[[ -4  23  12 -54  57  -2   5  -7  -7 -19   3  24   4 -31  28  38]
 [-28   6 -49  19   0  43  -5  18 -24 -14   2 -16  -1 -10 -18  22]
 [-15  22  46 -30  13 -21  -5  -4  34  23 -12  33  -6  10  12  -6]
 [-10 -24   5  25 -14   4  10  -2   8 -22 -16  -4 -36  13   7  16]
 [ 17  25  18 -15 -18 -14 -16 -35  36  22 -52   8   5  11  38 -19]
 [  2 -21   0  17 -15  -7  -1  -1  -3   8   1 -13   0   6   6 -22]]
->
[[ 28  38  -4  23  12 -54  57  -2   5  -7  -7 -19   3  24   4 -31]
 [-18  22 -28   6 -49  19   0  43  -5  18 -24 -14   2 -16  -1 -10]
 [ 12  -6 -15  22  46 -30  13 -21  -5  -4  34  23 -12  33  -6  10]
 [  7  16 -10 -24   5  25 -14   4  10  -2   8 -22 -16  -4 -36  13]
 [ 38 -19  17  25  18 -15 -18 -14 -16 -35  36  22 -52   8   5  11]
 [  6 -22   2 -21   0  17 -15  -7  -1  -1  -3   8   1 -13   0   6]]

[[ 13  -6 -21 -66 -14   8  28]
 [-40  21  22 -30  21  28   6]]
->
[[  8  28  13  -6 -21 -66 -14]
 [ 28   6 -40  21  22 -30  21]]

[[ 12  11  14  27  38 -17  35  66 -10  37  33   9  -6]
 [ 19  14   3  23   9 -12  23  33 -10   4  23   8  -8]
 [ -7   7 -24  -3 -27   6  11 -26  46 -23 -22  -4  20]
 [-27 -12 -28 -16 -35  -6 -15 -46  25 -30 -26 -15   7]
 [-13 -31  -3 -29 -32   1 -42 -49 -13 -25 -29 -13   6]
 [-35 -22 -11 -29 -41  -2 -40 -67  12 -41 -26 -23  -7]
 [ 17   5 -12 -19   0  10  -4   1   3   3 -24  20  14]]
->
[[  9  -6  12  11  14  27  38 -17  35  66 -10  37  33]
 [  8  -8  19  14   3  23   9 -12  23  33 -10   4  23]
 [ -4  20  -7   7 -24  -3 -27   6  11 -26  46 -23 -22]
 [-15   7 -27 -12 -28 -16 -35  -6 -15 -46  25 -30 -26]
 [-13   6 -13 -31  -3 -29 -32   1 -42 -49 -13 -25 -29]
 [-23  -7 -35 -22 -11 -29 -41  -2 -40 -67  12 -41 -26]
 [ 20  14  17   5 -12 -19   0  10  -4   1   3   3 -24]]

[[67  7 28 25  9]
 [50 58 28 20 20]]
->
[[25  9 67  7 28]
 [20 20 50 58 28]]

[[-11  28  24  11  26  13  51]
 [-22   6  28 -74  -9 -39  -1]
 [ -2   0  24  21  12  21 -18]
 [ 47  34  19 -55   0   4   0]
 [  7   0 -74 -33  56  -9 -19]
 [ 34  -5  52 -71 -36   3 -20]
 [-37   3   8   6  -7   1 -13]]
->
[[ 13  51 -11  28  24  11  26]
 [-39  -1 -22   6  28 -74  -9]
 [ 21 -18  -2   0  24  21  12]
 [  4   0  47  34  19 -55   0]
 [ -9 -19   7   0 -74 -33  56]
 [  3 -20  34  -5  52 -71 -36]
 [  1 -13 -37   3   8   6  -7]]

[[-29  35  12]
 [-17 -22 -43]
 [-10 -50 -46]
 [-15 -52 -48]
 [-29 -47 -48]
 [ -5 -54 -55]
 [-20  18 -16]
 [-32  26   5]
 [ -4 -63 -47]
 [-12 -41 -36]]
->
[[ 35  12 -29]
 [-22 -43 -17]
 [-50 -46 -10]
 [-52 -48 -15]
 [-47 -48 -29]
 [-54 -55  -5]
 [ 18 -16 -20]
 [ 26   5 -32]
 [-63 -47  -4]
 [-41 -36 -12]]

[[  0  -1  -4 -28 -14  -4   2  -1  -1   3   1  -5   0  -3   1   0]
 [  0  -1  11  61  13  -4  -3  -8  -1  38  -7  20  -5  -4   4   0]
 [  0  -1   4   1  -8  -4   0  -1  -1   6  -4   6  -3  -4   4   0]
 [  0  -1   5  14  13  -4  -3  -1  -1   3  -4   6  -3  -4   4   0]]
->
[[  1   0   0  -1  -4 -28 -14  -4   2  -1  -1   3   1  -5   0  -3]
 [  4   0   0  -1  11  61  13  -4  -3  -8  -1  38  -7  20  -5  -4]
 [  4   0   0  -1   4   1  -8  -4   0  -1  -1   6  -4   6  -3  -4]
 [  4   0   0  -1   5  14  13  -4  -3  -1  -1   3  -4   6  -3  -4]]

[[-23  -3  42 -25 -24  35  19   5]
 [ 17  -7  -6  -3  12  -6  -2  15]
 [  0  26  19  44  37 -71  17 -11]
 [ 12  32   1  31 -50 -24  21 -12]
 [ 30  22  41 -25 -36  26   5 -59]]
->
[[ 19   5 -23  -3  42 -25 -24  35]
 [ -2  15  17  -7  -6  -3  12  -6]
 [ 17 -11   0  26  19  44  37 -71]
 [ 21 -12  12  32   1  31 -50 -24]
 [  5 -59  30  22  41 -25 -36  26]]
